In the data rows, 128 means zero.
Each row below has a hidden score, from 0 to 40, with 20 about the middle. What is it? The score is a weighted sum of the row's numbers plus the product of two more (or one squared), each taken from its middle value.
110 176 122 124 107 127 210 158 95 144 105 106 98 113 109 116 200 141 169 152 108 165 125 180 >> 31
116 105 115 122 107 119 106 100 102 122 167 109 107 181 113 120 107 105 123 110 191 170 125 99 >> 18
119 174 150 114 104 125 115 110 103 118 105 110 194 110 115 118 105 135 119 104 104 101 123 103 >> 17
115 100 116 119 109 127 115 153 116 121 107 107 105 103 118 111 156 145 121 108 183 119 122 98 >> 22
115 189 183 113 106 126 183 154 98 162 102 103 126 104 113 119 110 175 121 113 104 182 130 180 >> 29
118 188 125 117 105 128 113 169 102 163 108 107 98 106 108 117 112 205 123 107 109 153 128 179 >> 24
113 102 120 163 105 126 108 103 105 119 198 202 148 174 157 159 112 105 125 107 98 131 139 104 >> 10
218 105 127 192 149 127 108 102 100 121 110 111 101 114 197 113 117 106 120 113 109 106 171 100 >> 28
114 102 120 124 105 124 111 157 98 121 104 105 101 112 113 116 206 204 120 114 117 137 127 124 >> 21
117 103 117 116 190 187 116 102 184 123 105 108 191 176 117 114 105 107 157 130 108 96 123 160 >> 12
118 103 122 119 109 125 110 100 97 118 138 110 101 212 113 112 167 104 121 105 114 125 120 108 >> 14
118 108 118 122 109 125 104 127 96 117 138 166 104 111 114 114 111 170 120 103 107 133 124 95 >> 15
116 161 119 143 117 171 111 101 188 127 132 106 189 155 108 117 110 106 121 109 106 97 122 158 >> 12
116 189 123 124 112 122 105 102 117 143 123 103 192 109 108 114 105 136 122 113 106 101 126 122 >> 18
116 196 150 117 103 124 110 140 108 156 114 106 131 113 116 117 108 138 120 105 124 97 126 129 >> 18
116 104 122 119 129 124 109 106 109 121 172 112 107 201 112 114 118 106 115 110 197 136 125 101 >> 16
121 121 151 191 106 118 110 102 99 116 129 107 151 109 115 127 112 201 113 106 178 104 122 105 >> 20
116 103 124 169 108 123 111 107 99 119 203 206 146 142 132 118 110 100 119 110 105 178 177 106 >> 12
124 100 126 115 105 123 114 166 103 119 125 183 101 111 209 192 197 159 124 127 115 139 130 103 >> 16
125 102 114 125 117 119 111 101 162 123 105 108 104 171 109 184 207 116 117 108 155 95 121 107 >> 18
113 197 120 116 209 124 133 131 98 140 108 144 103 105 114 116 112 123 137 114 105 98 127 151 >> 25
112 157 115 121 106 125 211 102 99 123 101 110 110 112 121 113 113 112 125 104 192 146 124 104 >> 34
114 104 120 119 101 121 108 109 186 172 162 112 141 179 111 110 113 108 146 161 130 177 128 179 >> 25
119 193 128 119 167 126 205 186 95 170 100 201 97 105 110 113 112 177 129 111 106 151 126 149 >> 25
120 106 120 151 105 125 112 107 100 124 200 106 170 128 110 116 110 107 123 107 112 116 141 103 >> 19
117 113 119 122 141 136 131 106 184 123 106 106 193 113 114 113 112 108 111 167 105 103 139 144 >> 21
116 129 121 122 210 125 109 105 143 157 133 139 103 165 117 117 104 105 121 114 113 96 126 106 >> 17
121 107 122 117 107 124 113 104 99 128 152 150 194 135 113 117 105 110 121 109 106 149 126 102 >> 15
120 119 121 122 197 123 112 103 141 129 111 130 99 154 108 118 106 108 124 100 114 98 128 106 >> 14
118 105 117 121 111 130 112 103 179 114 141 106 101 143 108 115 173 121 115 109 107 145 122 106 >> 18
168 101 119 117 106 121 113 102 171 127 106 104 103 159 115 116 210 105 119 161 104 99 126 183 >> 24
118 109 125 118 106 123 111 111 183 158 152 111 126 159 112 115 113 106 161 169 111 177 125 182 >> 23
113 121 124 119 184 136 109 146 181 121 105 110 178 138 113 115 108 111 159 127 105 111 142 118 >> 14
110 105 117 116 112 123 108 137 102 122 168 171 105 130 110 109 112 103 128 108 195 179 121 100 >> 14
119 106 227 188 109 127 108 140 102 118 144 199 140 111 159 220 108 204 120 106 157 101 125 102 >> 24
110 161 121 122 122 125 114 137 103 116 182 106 103 112 115 116 106 102 118 109 197 119 120 106 >> 18
170 105 122 118 104 121 112 162 110 119 104 105 102 127 159 128 206 107 126 170 105 155 119 180 >> 16
155 106 125 125 101 126 114 102 165 130 103 104 102 164 136 169 205 108 114 114 108 149 128 180 >> 17
121 100 119 117 130 123 105 106 102 117 137 109 111 146 114 116 138 105 116 106 183 152 124 116 >> 16
117 193 174 120 174 123 215 189 103 127 102 137 100 109 112 115 111 107 142 202 105 156 199 182 >> 30
115 102 126 117 113 125 114 97 101 121 206 106 128 204 112 112 112 109 120 109 185 172 130 104 >> 19
120 124 137 123 109 120 115 186 101 128 106 108 102 108 112 117 107 186 120 106 108 111 125 115 >> 32
112 103 124 120 111 125 114 185 114 116 107 109 102 109 116 138 114 106 142 113 192 152 124 170 >> 23
119 104 119 116 193 123 108 169 161 123 104 104 156 123 115 115 107 107 124 170 106 100 152 144 >> 17
117 108 124 122 116 128 109 143 176 147 102 136 186 107 116 115 108 112 119 182 111 135 127 154 >> 19
115 141 114 122 192 123 112 103 164 161 138 124 116 182 116 116 114 106 148 105 139 97 126 97 >> 17
112 103 121 122 193 165 114 105 188 124 107 105 173 152 113 115 111 107 186 107 108 99 122 161 >> 12
121 104 115 122 109 126 116 101 104 130 185 112 128 207 114 115 115 111 120 100 187 146 127 102 >> 18
117 170 118 151 106 121 112 104 169 123 126 107 194 140 115 116 105 112 122 116 106 112 125 142 >> 14
114 174 119 118 111 125 213 192 100 168 105 144 104 107 167 117 163 118 113 186 105 184 125 180 >> 39
225 104 118 121 171 127 113 106 106 122 107 110 101 167 115 155 109 131 120 108 106 95 123 104 >> 15
117 98 120 124 104 123 112 127 98 123 102 125 103 109 162 129 186 200 123 109 105 156 122 107 >> 21
111 103 123 123 176 127 109 104 188 124 106 104 135 177 116 162 110 111 117 125 105 100 122 153 >> 16
113 101 114 131 104 123 111 106 176 119 104 104 101 109 215 118 208 157 123 122 111 165 124 149 >> 19
120 120 120 120 115 123 116 101 101 126 181 109 99 168 106 111 111 108 118 121 196 155 127 101 >> 19
117 194 120 120 198 129 127 142 100 162 127 197 104 112 111 116 105 106 123 142 109 136 162 140 >> 27
164 101 125 118 111 127 116 102 116 118 162 152 194 198 150 121 111 106 118 180 100 108 123 99 >> 16
113 191 118 163 115 125 113 102 163 148 183 107 195 128 110 118 129 110 121 117 103 175 126 120 >> 21
118 102 119 119 102 122 107 150 102 123 105 112 106 104 114 145 194 183 123 111 108 99 127 106 >> 20
207 104 115 118 104 128 166 179 103 120 107 108 106 108 209 120 208 101 120 221 105 142 123 176 >> 22
112 99 112 124 111 146 111 101 103 125 170 111 114 180 112 117 145 104 121 123 110 133 126 125 >> 16
118 102 117 120 106 125 126 187 102 130 109 109 106 110 109 142 165 167 120 109 149 102 125 179 >> 22
119 187 178 137 112 130 167 146 101 117 129 123 107 108 108 112 107 147 122 110 105 169 173 120 >> 22
114 102 123 121 103 127 105 127 159 122 202 200 120 122 208 200 117 99 119 135 112 174 123 105 >> 16
117 109 119 119 160 131 108 147 185 124 109 142 199 117 115 112 110 108 117 185 105 152 172 136 >> 21
114 124 121 117 109 125 210 101 145 120 109 142 149 113 205 120 163 107 123 210 106 182 123 181 >> 25
121 145 206 116 108 122 211 186 101 121 102 103 175 103 115 126 108 163 120 162 108 109 125 185 >> 30
118 104 115 205 103 124 108 101 105 122 203 194 174 107 108 117 111 113 116 112 194 153 129 103 >> 14
120 183 126 116 102 125 106 123 112 137 104 103 121 112 112 120 109 140 119 110 109 99 124 151 >> 15
110 103 119 121 100 123 108 110 104 116 159 135 102 154 112 108 109 104 120 105 195 170 119 106 >> 15
120 110 121 119 107 125 153 99 103 119 85 108 104 114 152 113 157 104 123 109 103 179 123 110 >> 31
148 125 123 155 123 177 167 98 97 118 108 115 133 111 112 116 111 184 125 119 106 98 121 140 >> 21
112 105 120 146 112 128 111 96 120 121 189 105 121 138 110 112 110 103 119 109 105 97 125 104 >> 19
115 194 213 122 163 124 208 182 96 126 102 127 106 109 110 114 108 123 157 188 105 149 183 180 >> 34
114 103 126 116 111 125 112 99 103 125 188 106 107 185 116 119 110 107 123 109 195 164 125 103 >> 18
116 101 121 119 107 121 111 186 167 126 132 201 194 109 209 130 107 109 116 212 105 177 164 100 >> 17
120 195 120 120 190 119 106 158 101 158 105 165 104 103 114 115 104 124 149 107 120 102 124 103 >> 14
112 103 120 115 97 123 109 100 101 123 199 203 106 155 213 111 113 109 125 151 108 176 126 106 >> 12
118 136 148 120 165 124 129 185 106 118 106 118 145 103 115 148 112 105 122 152 102 102 138 124 >> 17
118 101 116 123 101 128 111 99 103 119 167 139 106 140 164 116 128 107 126 111 108 177 118 100 >> 18
117 103 121 121 110 130 108 107 144 121 174 174 157 107 166 109 143 131 120 140 111 186 128 101 >> 23
117 125 122 122 172 125 114 172 150 121 107 106 171 111 114 114 108 104 141 152 99 100 145 120 >> 17
126 129 124 124 113 124 111 102 104 120 197 110 105 186 109 113 103 106 123 108 193 182 124 100 >> 17
123 178 119 133 109 129 109 111 140 122 174 157 192 112 111 117 109 110 122 111 103 180 128 103 >> 21
119 121 124 119 109 128 111 185 109 161 113 129 105 113 114 114 110 105 152 137 172 174 126 181 >> 29
111 106 120 123 107 122 114 105 100 122 175 107 120 171 105 110 120 103 126 107 137 181 130 100 >> 20
116 103 213 119 105 128 121 188 102 128 104 202 155 112 146 220 107 159 120 176 103 112 127 106 >> 24
111 190 118 123 104 124 216 114 101 154 105 173 104 112 155 114 148 106 117 110 107 179 134 182 >> 24
120 106 122 120 105 120 184 102 103 121 103 103 102 102 186 118 177 107 124 132 104 128 122 104 >> 34
118 194 124 139 137 125 114 99 177 147 144 107 183 158 113 119 107 111 121 110 111 100 125 120 >> 18
142 96 124 121 145 121 117 101 101 120 107 107 104 150 115 115 206 107 121 110 108 104 122 163 >> 19
113 116 122 116 103 129 109 110 106 118 103 107 102 111 114 115 164 215 177 111 197 116 124 104 >> 21
123 103 119 224 155 127 110 104 187 126 201 197 104 123 213 218 110 115 121 184 194 107 128 105 >> 17
181 177 123 123 210 123 187 154 96 123 106 203 103 106 132 117 107 162 120 119 108 114 125 121 >> 29
113 104 119 119 112 123 109 150 100 121 110 155 108 111 112 118 112 206 119 110 106 101 125 102 >> 18
115 101 116 126 99 128 207 101 182 123 201 200 104 102 204 214 107 109 120 210 103 178 126 185 >> 31
115 72 116 116 154 117 138 186 113 125 109 108 106 110 115 124 105 116 118 133 108 96 120 156 >> 33
228 135 124 141 108 122 117 104 137 121 139 114 191 129 112 120 109 112 118 111 106 153 119 106 >> 17
172 136 124 169 106 123 205 102 102 118 122 119 103 111 212 118 193 103 114 107 108 179 120 129 >> 34
119 103 123 117 108 121 113 102 180 118 137 107 110 142 109 119 158 134 122 109 153 136 123 102 >> 20
114 188 118 150 103 128 110 105 151 134 173 142 194 115 112 118 106 99 124 109 106 184 123 101 >> 16
114 106 125 114 162 145 107 100 185 122 106 111 146 148 116 155 116 111 145 110 106 100 124 158 >> 15
118 128 124 114 107 123 106 159 152 172 141 117 102 130 114 113 117 106 143 179 111 182 123 184 >> 26
117 104 121 118 110 124 107 106 103 126 189 110 122 206 115 116 111 108 123 112 195 171 123 99 >> 17
116 110 115 137 117 129 108 105 124 157 181 113 105 136 110 118 108 102 122 106 132 98 129 104 >> 26
118 104 120 119 104 122 110 114 185 135 192 164 158 168 157 112 107 105 118 201 105 177 125 180 >> 25
115 102 119 121 106 124 112 136 101 122 197 207 97 110 218 116 107 105 118 112 115 181 125 107 >> 12
118 101 117 152 105 127 109 100 101 115 116 104 104 106 114 115 105 160 124 109 104 100 122 105 >> 29
111 142 120 127 167 126 114 100 169 172 165 151 158 184 116 113 109 104 142 108 131 99 125 105 >> 18
116 120 179 156 119 127 112 132 103 125 146 111 104 108 113 114 106 120 122 109 191 100 124 103 >> 17
218 192 126 125 201 137 212 102 123 118 103 111 102 109 216 116 111 110 114 210 107 179 126 181 >> 36
117 126 146 119 106 131 114 183 104 133 106 106 107 112 108 112 106 180 124 109 107 134 125 104 >> 33
117 142 123 117 151 127 113 101 116 141 116 160 146 118 130 121 108 133 123 108 103 102 127 101 >> 16
119 111 124 148 112 129 109 99 139 122 205 110 138 145 111 111 112 62 120 108 129 114 124 101 >> 16
118 104 121 168 104 124 115 100 106 116 165 110 113 113 112 125 106 119 123 108 194 101 125 100 >> 21
116 124 140 117 106 226 214 102 166 120 107 109 197 105 132 118 124 195 149 188 103 103 123 182 >> 28
217 193 119 156 107 138 170 97 99 124 108 110 189 106 115 117 114 149 122 147 105 160 129 181 >> 23
114 196 160 112 109 115 155 115 107 141 108 105 105 107 112 109 109 182 121 108 106 134 118 183 >> 27
212 106 138 155 109 120 113 102 161 119 107 104 153 161 108 117 104 158 121 103 123 97 118 114 >> 18
116 192 149 116 104 127 106 146 97 157 128 106 160 110 111 114 111 119 118 109 130 133 123 103 >> 19
120 188 123 153 106 148 107 104 165 136 140 111 195 117 118 118 116 115 125 109 110 97 122 132 >> 14
116 98 119 116 112 122 119 175 98 127 104 110 105 107 112 110 160 209 126 107 193 130 126 100 >> 24
119 194 130 123 201 122 130 131 104 162 127 205 105 108 108 112 110 107 134 143 105 119 168 123 >> 33
113 156 117 118 178 128 108 100 115 138 105 116 104 106 111 115 113 148 137 105 106 99 117 120 >> 18
115 108 118 115 104 124 114 99 105 121 118 127 105 110 113 118 105 108 121 111 192 167 123 101 >> 17
149 101 118 123 110 123 113 129 105 121 107 110 103 113 215 197 207 150 121 161 103 97 126 102 >> 19
111 141 122 114 113 129 161 150 103 119 101 187 104 101 110 117 108 208 119 105 107 96 121 103 >> 19
126 103 116 121 106 128 110 185 106 124 141 207 109 111 122 224 106 154 124 109 105 104 121 105 >> 16
199 139 123 173 107 117 132 102 97 119 104 107 100 107 115 116 110 149 114 110 104 99 119 104 >> 27
113 104 123 124 109 123 111 101 132 123 117 109 109 111 188 112 213 145 115 144 103 160 125 111 >> 20
112 105 116 120 105 126 111 97 165 124 147 109 120 105 121 115 159 132 118 109 123 143 121 102 >> 21
118 136 123 123 105 125 165 125 119 146 104 106 124 106 113 117 112 153 182 129 144 154 126 183 >> 30
118 131 126 120 139 159 148 113 177 116 107 105 194 108 111 114 114 111 145 168 106 100 153 131 >> 20
117 102 119 121 110 122 114 150 101 119 106 106 106 112 113 212 210 150 121 106 190 101 128 100 >> 21
115 104 123 121 115 126 115 131 158 121 164 109 103 122 109 116 146 115 122 110 147 163 125 104 >> 21
159 103 138 116 104 123 128 185 105 136 102 107 101 110 110 216 213 128 124 111 163 127 127 181 >> 22
114 176 124 123 131 128 111 99 151 149 150 104 187 159 115 117 108 107 120 107 111 98 126 103 >> 17
210 101 126 121 142 126 117 95 117 123 107 114 102 172 112 115 109 109 126 111 109 97 126 130 >> 13
218 104 123 133 107 123 107 98 112 125 102 109 117 144 112 115 110 142 117 107 103 101 121 142 >> 15
114 109 118 132 146 123 114 99 167 136 126 126 140 171 113 114 111 125 119 106 110 100 124 104 >> 18
112 108 124 120 101 126 114 114 188 156 142 110 123 171 112 111 113 107 168 152 155 146 127 180 >> 22
112 111 121 118 116 119 112 181 148 166 145 132 103 129 112 112 117 109 130 179 107 180 124 178 >> 28
114 102 118 123 146 126 108 150 126 128 201 204 162 128 169 116 105 105 121 145 106 175 127 105 >> 17
